nilu: [-13.5  -1.8  71.5  -9.5 -22.3  70.9 -15.7 -19.4  68.0 -10.9 -19.2  72.5
 -15.0]
zumef: [-93.6 -34.6 -93.6 -23.4 -26.7 -93.6 -93.7 -38.1 -61.5 -37.3 -37.3 -62.3
 -20.8]
bileg: [-13.8  27.7  -6.0  21.1  50.0 -22.5  27.5  42.4 -27.4  24.6  47.7 -31.5
  31.0]
loma: [12.4 37.0 33.4  3.5 19.4 10.8 12.4 24.6  6.8 13.0  6.8  8.9 20.7]
count zumef: [-93.6]
3
[-13.8  27.7  -6.0  21.1  50.0 -22.5  27.5  42.4 -27.4  24.6  47.7 -31.5
  31.0]
bileg
count loma: [12.5]
0

dagef: [-33.4  -1.4 -17.9  -6.6  -1.2 -33.4   1.4 -42.1   0.5   1.4 -12.2 -15.7
  38.7  -7.4 -15.3  -4.3]
Zito: [ -1.7   3.9   6.6   3.2 -22.4   7.4   3.9  -5.0   3.9   6.6 -23.1 -21.5
  12.8   6.6   4.5 -36.4]
zumef: [  2.6 -21.4 -10.7  20.5 -75.2 -10.8  10.8   3.7   6.7  11.0  26.3   1.1
 -16.3  24.1   2.9  23.6]
sukez: [ -6.5  -3.2 -16.1  17.6 -20.5  -7.5 -26.4 -10.2   1.2  15.6  29.7  -1.1
   6.3  -5.5 -27.8  -1.9]
Vovok: [  6.9 -26.3 -12.5  33.4 -41.9 -26.1  -4.4 -11.9 -25.1 -13.5  30.1 -14.7
  18.6 -23.8 -54.0  13.7]
tevi: [ 28.4 -18.1   1.5  18.8  14.9 -11.6  -8.6  -5.6   7.3 -39.5   6.0   7.1
 -12.0   7.4  14.4   0.3]
gal: [ -7.9 -31.4  -1.8 -42.1  14.2 -40.2  10.1  11.5  19.3 -42.1   9.0  11.8
 -22.3   5.3  14.8  23.6]
nilu: [  6.9 -26.3 -12.5  33.4 -33.3 -26.1  -4.4 -11.9 -15.7 -32.5  53.6   2.9
 -15.7 -21.5   5.2  -1.4]
loma: [ -6.5  -3.2 -16.1  17.6 -20.5  -7.5 -26.4 -10.2   1.2  15.6  29.7  -1.1
   6.3  29.7 -27.8  11.5]
rigap: [ 23.8  17.1  11.1  38.5  38.5   9.6  38.5   8.3  38.5   9.2 -16.3   2.9
   1.4  18.8  -1.2 -26.4]
bileg: [ -7.9 -31.4  -1.8  29.8  14.2 -40.2  10.1  11.5  19.3 -42.1   9.0  11.8
 -22.3   5.3  14.8  48.6]
tuku: [ 18.6 -41.2  22.3  22.2  19.2 -14.2  29.2 -20.5  24.6  -0.6 -23.7 -23.0
  -6.2  26.8 -22.6  40.1]
dup rigap: 
[38.5]
count gal: [19.3]
1
dup loma: 
[29.7]
count Zito: [6.6]
3
count dagef: [-33.4]
2

nilu: [-52.7 -73.4 -56.6  14.2 -32.2   4.9 -31.7 -24.2  26.6  -5.8  -3.7 -28.3
 -74.2  29.3  15.0  26.5  36.3  -5.5  29.3  47.5  12.7  -4.6   6.0 -22.6
  33.9 -25.2  -4.9  57.6 -14.1 -30.9   3.8 -45.8   4.0   8.7  93.9 -43.0
 -21.8  36.2 -24.2 -84.7   7.4   5.6 -24.2  29.2 -71.8 -24.2 -18.7]
dagef: [ 34.8  37.2  23.1  -3.3  15.1   6.2  16.4   0.1  -2.3   9.1   3.8  31.3
  36.0  24.5  -9.4  19.3 -22.7   5.7 -19.0 -30.2  -5.1  12.4  -8.7   5.0
 -23.0  12.4  12.4 -34.9   7.7   4.1 -15.0  29.1  12.4 -10.1 -54.6  27.9
 -16.4 -21.6  -7.7  62.8  -4.9  -4.5  -7.4  31.6  39.8 -11.9  14.6]
Vovok: [ 12.3 -73.4 -56.6  14.2 -32.2   4.9 -31.7 -24.2  26.6  -5.8  -3.7 -28.3
 -74.2  29.3  15.0  26.5  36.3  -5.5  29.3  47.5  12.7  -4.6   6.0 -22.6
  33.9 -25.2  -4.9  57.6 -14.1 -75.0   3.8 -45.8   4.0   8.7  93.9 -43.0
 -21.8  36.2  25.6 -84.7   7.4   5.6  12.3  29.2 -71.8  18.6 -18.7]
loma: [-52.7 -73.4 -56.6  14.2 -32.2   4.9 -31.7 -24.2  26.6  -5.8  -3.7 -28.3
 -74.2  29.3  15.0  26.5  36.3  -5.5  29.3 -18.6  12.7  -4.6   6.0 -22.6
  33.9 -25.2  -4.9  57.6 -14.1 -30.9   3.8 -45.8   4.0   9.2  93.9 -43.0
 -21.8  36.2  25.6 -84.7   7.4   5.6  12.3  29.2 -71.8  18.6 -18.7]
bileg: [ 34.8  37.2  23.1  -3.3  15.1   6.2  16.4   0.1  -2.3   9.1   3.8  31.3
  36.0 -17.7  -9.4 -12.9 -22.7   5.7 -19.0 -30.2  -5.1   0.7  -8.7   5.0
 -23.0  15.6  12.4 -34.9   7.7   4.1 -15.0  29.1   8.4 -10.1 -54.6  27.9
   8.7 -21.6  -7.7  62.8  -4.9  -4.5  -7.4 -21.5  39.8 -11.9  14.6]
dup dagef: 
[12.4]
[-52.7 -73.4 -56.6  14.2 -32.2   4.9 -31.7 -24.2  26.6  -5.8  -3.7 -28.3
 -74.2  29.3  15.0  26.5  36.3  -5.5  29.3  47.5  12.7  -4.6   6.0 -22.6
  33.9 -25.2  -4.9  57.6 -14.1 -30.9   3.8 -45.8   4.0   8.7  93.9 -43.0
 -21.8  36.2 -24.2 -84.7   7.4   5.6 -24.2  29.2 -71.8 -24.2 -18.7]
nilu
count Vovok: [-18.7]
1

